Each named turn below is shown by a few rows before and after it. Which turns, in which order, take the first row of each later pair to the second? The first pair is answered.
turn Q560:
[ 26  13  -1  -5   0 -34 -24 -15  -5 -21 -29  19   4   3  17  -3  11  -4
  -5  20 -27 -18 -15 -10 -26 -13  44 -17 -15  -5 -24  15  14 -10  10 -11
 -13]  ->  [ 24  -3 -14  -9   9 -27 -29   0  -2 -10  -8   5  15  12   9   6   4  -3
  -6  21 -30 -14 -15  -2 -36  -8  46 -39  -8  -8 -22  13  -7 -14  18  -3
 -11]
[  0 -25   0  -1   1  -1   8  -9   8  -3 -15  10  12   4  -1 -14  -6 -23
   8   0  -8 -12  15 -33   4 -16   4  11   9 -12  -5   5  22 -14 -14 -25
   4]  ->  [ -1 -34  -5  -4   4   4   8   4   5  -2  -4   0  19  13  -1  -9  -7 -23
   7   1 -11  -8  14 -31 -10  -8   4   2  17 -20  -6   7   9 -15 -11 -20
   9]
[ -1  16  -8   5  -9 -26   8 -10   9  -4 -10  -1  -5  -3  16  -9   2  -5
  -4   4   1  -2  -5   8  24 -20  -3  10 -10  11   9  -2   9  -1   8   4
   5]  ->  [  8  18   0   5   2 -17  13 -10   0 -24 -17  11   0  -6  20  -3   7 -14
   3  -2  -4 -10 -12  -4   4 -12  -1   5  -8  -5  -7   6  14   9  -2   2
   6]
turn Q572:
[  3 -17  10 -10  -3 -16  -1  13   9  -2   9 -15  17  -8  -3  -1   4   5
   2   3  -8   2  -7 -11  -1  14  15  -4 -24   7   0  14   9  14   8 -21
  -4]  ->  [ -3  -3  11   1 -10 -21   8  -1   9 -10  12  -5  12 -17  15  -2  11  -3
   7  10   8  13  -3   1  20  -6   2  12 -23  13   4   8  12  17   5  -3
  -5]
[  5   6 -12   4 -16 -36   5 -11  -4 -27 -16  -2   4 -18  14 -15  -1 -15
   9  12  -6 -21  11 -20  11 -28   6 -22 -12  -6 -17  12  14 -18  11  12
   6]  ->  [-20   4  -8   9 -30  -6   6  -8   8  21  14 -13  -3  -7 -24 -13  -2  20
  -8  -5   1  -8  28  13  35   1 -11  17  10  20  11  -6  -4 -35   4  -7
 -16]
[ 17   3   5  13   4   3  12 -21 -12 -31 -13  22  -3  -9   8  18   6 -18
  34 -22 -12   3   1 -22 -14  -3  -2  -3  -1 -26 -22   5   7  23 -23  -5
   3]  ->  [  3   4   4  15  -8  29  16 -20  -9   1  10  18 -12  -5 -10  17   5   3
  24 -35   0  13  14  -1  10  15 -15  32  15  -8  -4 -11 -11  17 -27 -15
 -11]
turn Q754:
[  3  21 -25  11 -10 -16  13  -8   3 -16   1   6  -3  -9  21   0   3  -6
  13   3  -1   9   5  -4  15 -20   3  -1 -12  -8  -2   6  11  -5  16   3
   9]  ->  [  4   0 -29  -4  -3 -13  -5  14   7   3   9 -13   4   0   4  -1  -7   6
   7  -1 -12   4   5 -11   0  -8  16 -20  -9 -10  -5   7  -3  -8  23  -5
  10]
[ -7  23   2   1   0  14  18  -9 -20 -20   5  19   3 -12  10   3   7 -24
  -1  -3   8  13  -5   3  -5  -5 -18  13  13 -11  -3  -1   1  15 -13   3
 -16]  ->  [-13  15 -25  -4  -7 -20   9 -10   2 -10   8  -7   7 -11  12  -8  -7 -22
  -6  14   8  20  -5  -1   4 -29 -11 -11   1  -2   7  -1  -5   6  12  22
  -5]
[ 18   8  11   7  11  -4  -9   4 -11 -22 -17  16  11  -1  23   8   9 -25
   2 -12 -14   0 -14  -9 -24   8   9 -12 -15 -29 -11  15  13  13 -12  -8
   3]  ->  [ 14  15   4  10   4 -26  -5  -1  -4 -26 -18  11   9  -6  35   0   9 -29
   1  -6 -10   3 -12  -7 -16  -8   8 -15 -20 -25  -3  14  14  10  -1   3
   8]
[-11 -18 -23 -19  11 -10 -13  27  12  12   5 -17  22   7  -8  19 -22  -5
 -15  10  -4   2  15  12   6  -5  15  -2  13  13  21  -6 -28  -6  20   9
   9]  ->  [  1 -19  -2 -12  16  32  -3  24  -8   4   2   7  19   6 -18  27 -11  -6
  -6 -11  -5  -6  12  11 -13  23   8  19  26   0  17  -7 -22   0 -12 -11
  -8]
turn Q207:
[ -3   5 -11  -3   2  -4   0   7   0 -22   8 -10  13 -10  21  -1   0 -12
  -1  18   1   5  -1  17 -11 -19   3 -21   9   3  -1  -7 -11   1   0  18
   7]  ->  [ -4  14   0   5   5   3   6  -4  -2 -30   3   0   8 -18  22   5   7 -15
   5  13   8   6   0  18  -3 -16  -7  -3  12   3   0  -7  -9   7 -11  14
   0]
[  3 -21  -4   5   7  18 -18  17  -6  22  26 -20  15  11 -36   6 -13  12
 -23   1   6  11  10  19  -9  21  -4  -4  19  -7  19   3 -26  -1  -1  -8
   4]  ->  [  2  -2  14  20  -1  34  -6  -6 -13  10  14   5  -5   1 -29   5  -2   9
 -12 -10  18  12  10  26  10  22 -21  33  21  -3  19  -3 -13   6 -18 -18
  -8]
[  3   3  -1  -6  -6 -20  -3  -3   4   3  -9  -2  -7  -5  -1 -14   4  -3
   2  15   8  -1   7 -16   5 -14   5  -1 -10  12   2  -2   8  -3  10   6
  -4]  ->  [  1  -8  -9  -4   0 -13  -3   4   5   5   6 -14   5   1  -4  -7   0  -1
  -1  15   4   9   9  -7  -6 -10   6 -14  -1  12   3  -3  -4  -4  11  16
  -1]
[-11   5 -11  -9  10  -2  22  -2  -8   2 -15   4  20  12  16   0   1   8
 -11   5   0   9  22 -14 -19  -1  25  -1 -19 -17   1   3   8  -3  26 -23
  14]  ->  [-11   1 -14  -4  16   9  26   0 -15   0  -3  -3  23  13  18   9   0   8
 -12   6   5  13  23   0 -23   9  21   1 -10 -17   1   2  -2  -2  24 -14
  15]
Pairs:
(2 to 3 turns a pair)
[ 18   3 -19 -10  10   6   4  15  31  32   8 -25  10  -1 -28  22  -1  11
 -24  -8 -24 -14   8 -10   1  22  20 -10   5   1  -9  -3   4 -12  19 -18
  -8]  ->  [ 23  25 -16  -3   4 -26   9  -8  34  -1 -23  -5  -1 -18   2   8   5  -9
 -12   3 -16 -19   2 -22  17  -7  17  -5 -14   0 -16  -1  30  -6  19  -2
  -2]	Q560 Q572
[  0   6  11   3 -15  14  -3 -10   2   8  -7   7 -14  -1 -16 -17   2   7
   6  -6   8  -7   1  -6   9  11  -3  26   1  11  -1  -2  10  -1  -6 -19
 -11]  ->  [ -2   8   7   4 -15   5  -1 -12   7   7 -10   7 -14  -2  -8 -19  -2   6
   7  -3   9  -7   3  -5  19   2  -5  25  -2  15   1  -3  11  -2  -1 -16
 -10]	Q572 Q754 Q572
[  0  -1  26  -8   2   7  -4   6 -14   7 -16   9  -6   4 -34 -19   0   8
   0   5   5 -17  -2  -7 -14  23   1  18  -7  -2 -10   5   9   9 -16 -39
 -13]  ->  [  5   7  25   0  10   4   7  -2 -25 -24 -12  16   2   1  -6  -8   6 -11
  11   8  10 -11 -11  -4 -31   7  -1  -1  -3 -23 -21  11   5  15 -18 -14
  -4]	Q754 Q560
[  9   5  21   4   2  39  11  -5 -18  -5 -13  32 -13   2  -8   3  18   2
   9 -20  -6  -9  -1  -3  -5  19  -7  44  15  -1   2  -4  16   2 -39 -31
 -16]  ->  [ -7   7 -26   2  -2 -33   0  -2  15   6   5 -21   8  -7  23  -9  -8 -16
  -5  23   3  14   5  13  24 -50   2  -8  -4   9  15  -8  -1 -13  21  32
  14]	Q560 Q754 Q754
[  5  27  18  11   0   7  16   0   7  -3  19   3  -4 -11  19  20  16 -11
 -13  13  18   4  -3   8  16 -14 -18  13  16   8  10   8  10  19   8  12
  -5]  ->  [  9   7  24   1   7  26   8  24   0   9  28  -7  14   7   1  27  10  -6
 -14   4   2  -2  -4   2 -17   8  -6 -11  25   0   4  16  -3  15   8  -5
  -5]	Q560 Q560 Q572
[  1  27   7   5   2 -18   5 -29   1 -12 -16  -5 -17   1  25   7   7 -12
  18  14   0   6  -9 -18  14 -12 -32  17 -20  16  -6  -6  27  16  -1  34
  -7]  ->  [-11  10 -13  -6  -1 -26 -10 -12  13  30   6 -37  -9  11   0   3  -8   9
   0  16   0  12   0  -4  19  -9 -25   4 -16  30   7  -9   6   2  25  34
  -4]	Q754 Q572
[ 10   3  -2   4   8 -18   3  -4   6  -9  12 -10   7   2  26  -6  -8  -9
   6  14 -12  13  -3   1  -8 -23  -2 -27   0  -3 -11 -10  -6   4  11  16
  21]  ->  [ -5  10  -2   9   2 -11   3 -12  12   2  22 -13   1  -4  20  -7  -4   2
   0  11   1  25   7  19  11 -23 -12  -3   4  13   4 -20 -14  -1   7  20
  12]	Q572 Q572 Q572
[ -7  -5   0   0   7   0   4  11   9  -9   8 -14  15   2   2  13  -4 -13
  -3   4 -10   1   6  -1  -9   2   2 -31   5 -13 -17  11   1  -7  23  27
  21]  ->  [-13  -3  24   0   1  31   5   4   4  11   1   6   0   7 -22  11   7   6
  -4 -15  -9  -6  11   1   0  37 -10  13  10 -12  -9   7  12  -7  -3  -9
   5]	Q207 Q207 Q572
[-12  -6  -8   3  -5  -7  -9   2   7  40  17 -16  -4   5 -15  -3 -16  28
 -12  -9   8   7  14  10  20   7   7   7   0  15  24  -9 -18 -10   5  -3
  -5]  ->  [  7  -6 -13  -7   5 -41 -16   5   7   7  -7 -13   4   2   8  -7 -14   1
  -1   8  -6  -3   0 -17   1 -20  23 -34 -25  -3   3   4  -1  -5  15  13
  14]	Q572 Q560
[ -3  -1 -10  -7   7 -21  -8  14  11 -17  10  -4   2  -4   9   9  -5 -24
 -10  13 -19   0  -6 -14 -20 -10   4 -30  -2  -8  -1  16  13   4  21  13
  13]  ->  [ -6 -11  -8 -11   6 -10 -15  21  11   9  20 -13   2   4 -14  10 -10 -11
 -20   1 -26   0  -1 -11 -23  12   6 -22   2  -6   5  11   6  -1  20   1
   7]	Q572 Q572
[-20  11  29  28  -7  12 -19 -21 -12 -13 -25  31 -34 -27   5   1  25 -10
 -12  -2  -3  12   1   3  -8  -7  -5  36  10  14  -8 -26  33  13 -36   4
   7]  ->  [-24 -29   2  -4  -2 -14 -52  23   8  40  -1 -24 -18  -6 -28  -4  -7   7
 -35   9 -28   1   6  -8 -26 -10  25 -14   5  18  -6 -22   7  -9  11   2
  24]	Q754 Q754
[  0 -11  10  -8  16  36  -3  19  -7   4  10   6   8  11  -3  11  -1   7
  13  -6 -16   4   3   4 -13  29   1   0  25  -9 -11   2 -14   8 -11 -13
  -7]  ->  [-10  16  -1  12   2  12  11  -5   1  -4   5  10  -1  -4  26   1   9  -2
  14   8  10  21   9  25  22  -7 -21  20  18   6   3 -10  -5   7  -7  19
  -4]	Q572 Q572 Q754
[-25 -13 -52 -13  20 -32  -8 -25  12  10 -29 -17 -19  -7  -2  -4 -16  -3
 -36  23  10  18   4  14  43 -30   8  -3  -9   0  21  -4  -8  -7  18  19
  10]  ->  [ -6 -34 -21 -14  36  42  -5   1 -28   0 -15   5  -7  12 -37  24  -3   3
 -27 -11 -12   2   1   9 -17  40   9  -3  22 -28   3  -3 -25   8 -20 -23
  -7]	Q207 Q572 Q754
[  3   3  -8   2   3  -9   2  -4   4  -9 -17   8  -2  -2   4  -8  -6   0
  -1   1  -2  -6  -1 -10   3 -16   6  -5 -10  -7   1  -3   7  -7  11   5
  -2]  ->  [  4   4   3   5   4  -1   5  -9  -4 -13 -18  18  -7  -3   2  -6  -3   1
   4  -4  -3  -5   1  -9   1  -6   2   8  -6 -10   1  -1   9  -2  -3  -3
  -8]	Q754 Q754 Q754
[ 13  13 -20 -27  28  10  -6   7  -8 -11  -2  31  11 -25  -9  29  -1 -31
  12 -13   7 -38   8  -3 -22  19  33 -44   2 -20  -2  20  -9  14  -2  16
   8]  ->  [ -8  29 -18  -9  16  32   9  -6  -3   9  24  31   5 -26 -12  31   8 -21
   7 -23  29 -16  22  40   7  20   4  -3  22  -3  21   1 -23   8  -9  21
  -7]	Q207 Q572 Q560
[ -1  -4   0  -6  -4 -19   0  10 -11  -3  -5  -2   0   7   3 -10 -11  -6
  -6   7 -12 -15  -4 -15  -5  -7  20 -12  -8   5  -3   6  16  -7  10   5
  13]  ->  [-15   0   2   9  -7   2   2  13  -7  14  17  -8  -3  11  -7  -4 -10   7
 -14   0   0  -4   7  11  10   4   4   6  11  17  15  -7  -2 -13   3   7
   5]	Q572 Q754 Q207
[ -5  -5  -7   0  -2   8   5  19  -2 -21   6 -17  14   4  21  17   0 -15
  -2  18   1   8 -10   2  -1   0  20 -26   2 -12   9 -15 -14   4  -9  21
  14]  ->  [ -9   5  19   3 -13  33   4   8  -6  -9  -7   6  -3   3   3  12  12   0
  -3   2   8  -2  -4  -4  11  21   6  19   3  -4  12 -18   4  11 -29 -14
  -9]	Q207 Q572 Q207
[ 15  -7 -28 -14 -26  16  -7  19 -24  44  26 -10  20  47   7 -24 -26  20
 -20   5 -17 -14  12 -10  -3  25  27 -27   5  -3 -10  -7 -75   2  16 -43
  10]  ->  [ 38  27  -3   7 -19  30  19 -13 -49 -30  -8  47  12  26  46 -18   6 -14
  13  -1  -8 -18  -6 -23 -17  20  12  -8   6 -27 -35   1 -46  26 -28 -41
   5]	Q754 Q572
[ 14  -8  -3  12  10  -3   3  -6  -1 -32  15  -7  17 -18   7  -2  11 -10
  22  10  18  12  14  -7   3 -13 -11   0   4 -15 -13  -5 -19   2  16   9
  -1]  ->  [  7 -22   3   5   8  21   0   1   3   0  22  -8   8  -7 -25  -2   7  15
  12  -5  13   4  19  -7   4  17  -7  18   7   0  -7  -7 -25  -4  14 -19
 -12]	Q207 Q572
[ -2 -12   5 -17  -4  22 -15  11   6  42   5 -17   2   8 -40  -8 -13  23
 -14  -9  -9 -16   6  -8  -5  22  -4  13  -6  16  12  -6  -1  -8  -2 -30
 -19]  ->  [  0  -4  -1 -22  -8 -15 -20   4  15  32 -18 -13  -9   0 -22 -23 -18  16
 -13   2  -8 -24   2 -27  11  -5   6   3 -31  20   7   1  19 -12  14 -24
 -17]	Q560 Q754 Q207
[  8 -12   7 -10  -1 -23 -15  -1   1   7 -37   2  -8   5 -20 -26   2   0
   2  10 -10 -12  -4 -25  -3   6  14   3 -19  19   0  13  14   1   1 -24
   3]  ->  [ -1  10  17  10  -6   4   5 -23  -6  -5 -30  19 -14   0  -7 -13  17  -1
  11   2  13   3   1  -1  13   8 -12  35   1  22   7  -1  15  10 -21 -16
 -12]	Q560 Q754 Q572
[ 15  -6  20  -2  -8  -3  -9   6   4  35 -27  13 -15  21 -22 -35  17  16
  -5  -7 -10 -23  20 -40   9  25  42 -21 -12  20 -20 -22  42 -21 -10  -2
 -22]  ->  [ 10  27  16  25 -11  -8  14 -22  -2  -6 -27  31 -19   2  17 -31  33  -8
   6   2  14  -2  17 -20  32  -8  17  -5  -2  17 -17 -30  45  -7 -22  30
 -20]	Q560 Q572
[ -8  -7  11  -3  -5 -12 -15  -4  -7  14 -32  17  -2 -14 -12 -17  -3  24
   5  -7  -7  -1  -1 -16  22   6   7  27  -3  18  16  -2  17   9   1 -35
  -4]  ->  [-11 -15   3  -9  -6 -20 -18  -3   3  19 -29  10  -1 -12 -12 -21  -3  27
   4  -2  -8   0   1 -17  26   0   8  17  -6  20  18  -6  17   6  14 -33
   0]	Q754 Q754
[-14   4  -5   2  19   2 -12  15  11  33   3  -8  12   0 -18   3 -10  12
 -15   6  -9  11  10  12   1   7   1   6  -3   8  13  -6   4   2  10 -15
  -2]  ->  [ -3   4  -2   0  30 -13  -7  13   2  -4 -13   2  18  -2   3   4  -6 -11
  -3  15 -15   5  -2  -8 -16  -5   9 -19 -11 -13  -3   5  16  11   5  -6
   8]	Q207 Q572
[ 15   3  16  -9 -15   1   2 -16 -18 -18   1  27 -10 -42 -15  14  16 -14
   8  -2   8  -4  -8  -8   1  15 -23  23  -3   1  -8  -5   5  -6 -29 -13
  -9]  ->  [ 12   6   1  -2 -11 -11   2 -19 -13 -35  13  19   1 -46   5  20  16 -24
   8   9  14   9  -6   2   2  -8 -23   8  -3   1  -9  -8  -6  -6 -18  12
   1]	Q560 Q754
[ 12  21   6  15  -5   5  12  -5 -10 -23 -12  29  -8 -12  19   4  16 -16
  14  -9  16   4  -1   7   0 -13 -12  12   4 -11   0   3  13  10 -18  11
   6]  ->  [  6   2   1  15   3  33   8  13 -15   5  18   9   7   1  -5  17   9  -2
   2 -18  13  13   4  23 -17  10 -11   2  26  -9   4  -1 -17   2 -14  12
   6]	Q560 Q572
[-17  10  -7   9   3  -6  -1 -15   4   4  18  -2  15  -4   6 -11   2  -1
 -11  14  -1   9  12  21  10  -5  -7  -2   5  14  -3 -10  -8  -1   5  15
  11]  ->  [ -7   3 -10  -1  11 -13  -7  -3   0  -4  15  -3  22  -2   7  -6   4 -11
  -8  16 -12   2   4   5  -8  -1   7 -20  -2   0 -12   0  -8   1   7  17
  13]	Q754 Q572
[  0 -24  15   1  10 -14   1   5 -12 -13 -23   5  22  -5  12  -6  -4   5
   6  16  -3 -12  -5 -22 -16  -8  22 -19  -6 -17 -16 -20  17  14   8  -2
  -8]  ->  [-10 -33  16  -5   5  -5 -12  14  -2  25  -9  -6  19   3 -11  -8 -11  26
  -6   7  -3 -10   7 -13  -5   8  21 -13  -2  -3   0 -28   7   5  19 -15
 -17]	Q572 Q572 Q560
[  0  22  -1  12 -29  -7   0  -7  12  18 -20 -12 -10  -9 -19 -14   2   7
 -14  15  10 -16   4  16  34  -8  -8   6   5  13   2  -4  17   4   5 -19
  -5]  ->  [ -1   5 -13   7 -20  -1  -8  14  13  34  -1 -29   7   1 -34  -3  -8  12
 -20  13   8 -12  10  18  20   2   0 -19  14  12   5  -4  -2   0  15 -16
   1]	Q754 Q207
[-16  20  10  10 -33   1  16   8  18  -6  26   8   2  17   8 -20   0  22
 -22   4   4  15 -21  20  12  11  -9  20  12   4  32 -10 -15  -5  15  14
  10]  ->  [ -2  23  21   4 -32 -14  11  -1  23 -13  -8  24 -15  12   9 -35   2  20
 -12   2  -3  -2 -26  -9  14  10   0  28 -11   2  25  -5  14  -2  10  -8
   6]	Q207 Q754 Q560
[ 10  17   6   8  -3 -11  14 -19  -1 -21 -31  12  -2 -14  24 -10   2  -9
   5  12   9  -2 -13  -8   7 -16  -8   0 -12 -11  -5   3  27   4  -1  16
   8]  ->  [  7  15  22  11  -4  25  14 -18  -7  -3 -26  20  -4  -6   2  -3   8   7
   3  -6   9  -6  -6   2   7  14 -16  28   0  -4   0   0  24   3 -19  -6
 -11]	Q572 Q754 Q560
[-10   1  -5  10  -6 -17  -5  -5  12   2  36  -9   5   5   6  19  -4  -3
  -6   6  13  27   1  23  10  -5 -13 -23  19   4  11   1 -27 -25  10  12
  -6]  ->  [  5 -17   8 -10  -2  -6 -14  14   6  12  16  -3   4  15 -19  15  -5   6
  -7  -7 -11  -1  -3  -8 -24  27   7 -29  12  -5  -1  15 -16 -25   2 -25
  -9]	Q207 Q572
[  4  12  17   3 -11  -2 -27   5   9   6 -30  20  -4  -8 -23 -10  -3  29
   8  -7 -20 -23   9 -21  17  11  22   3   3  16   1   3  22  11  -9 -11
  -3]  ->  [ -1   8  20   8  -8  22 -25  11   6   8 -18  20   1  -5 -30   0   0  32
   9 -14 -16 -16  10  -9  10  25  11  11  17  15   3   1   9  12 -21 -15
  -9]	Q560 Q572 Q572
[-11 -18  13   5   4  43   5  -9  -7   8  31   6  -3   2 -26  12  -5  12
  -3 -15   9  16  -5  21 -10  14 -26  22  12  15  18 -20 -24  -6 -15  10
  -9]  ->  [ -5 -25   6 -19  -8 -16 -18  -7  16  27 -13   1 -20  -2 -31 -24 -22  16
 -11  -1  -8 -10  -6 -24   3 -12   1   6 -33  25  21  -6  10 -16  14  -7
   0]	Q560 Q207 Q207
[  5   9   4   9  -1  39  12 -10   1   8   5 -29  -1   5  -5   5  23  21
  -1   3  26  13  -1   3  27 -12 -10   6  -4  13  27 -22   6  -4   4  -8
   0]  ->  [  1  10   2   2  -4  27   5 -11   4  11  -6 -30  -7   6  -4  -3  25  24
  -9   6  24   8  -2   0  33 -13  -8   7  -9  18  28 -23   6  -7  10  -8
  -1]	Q754 Q207
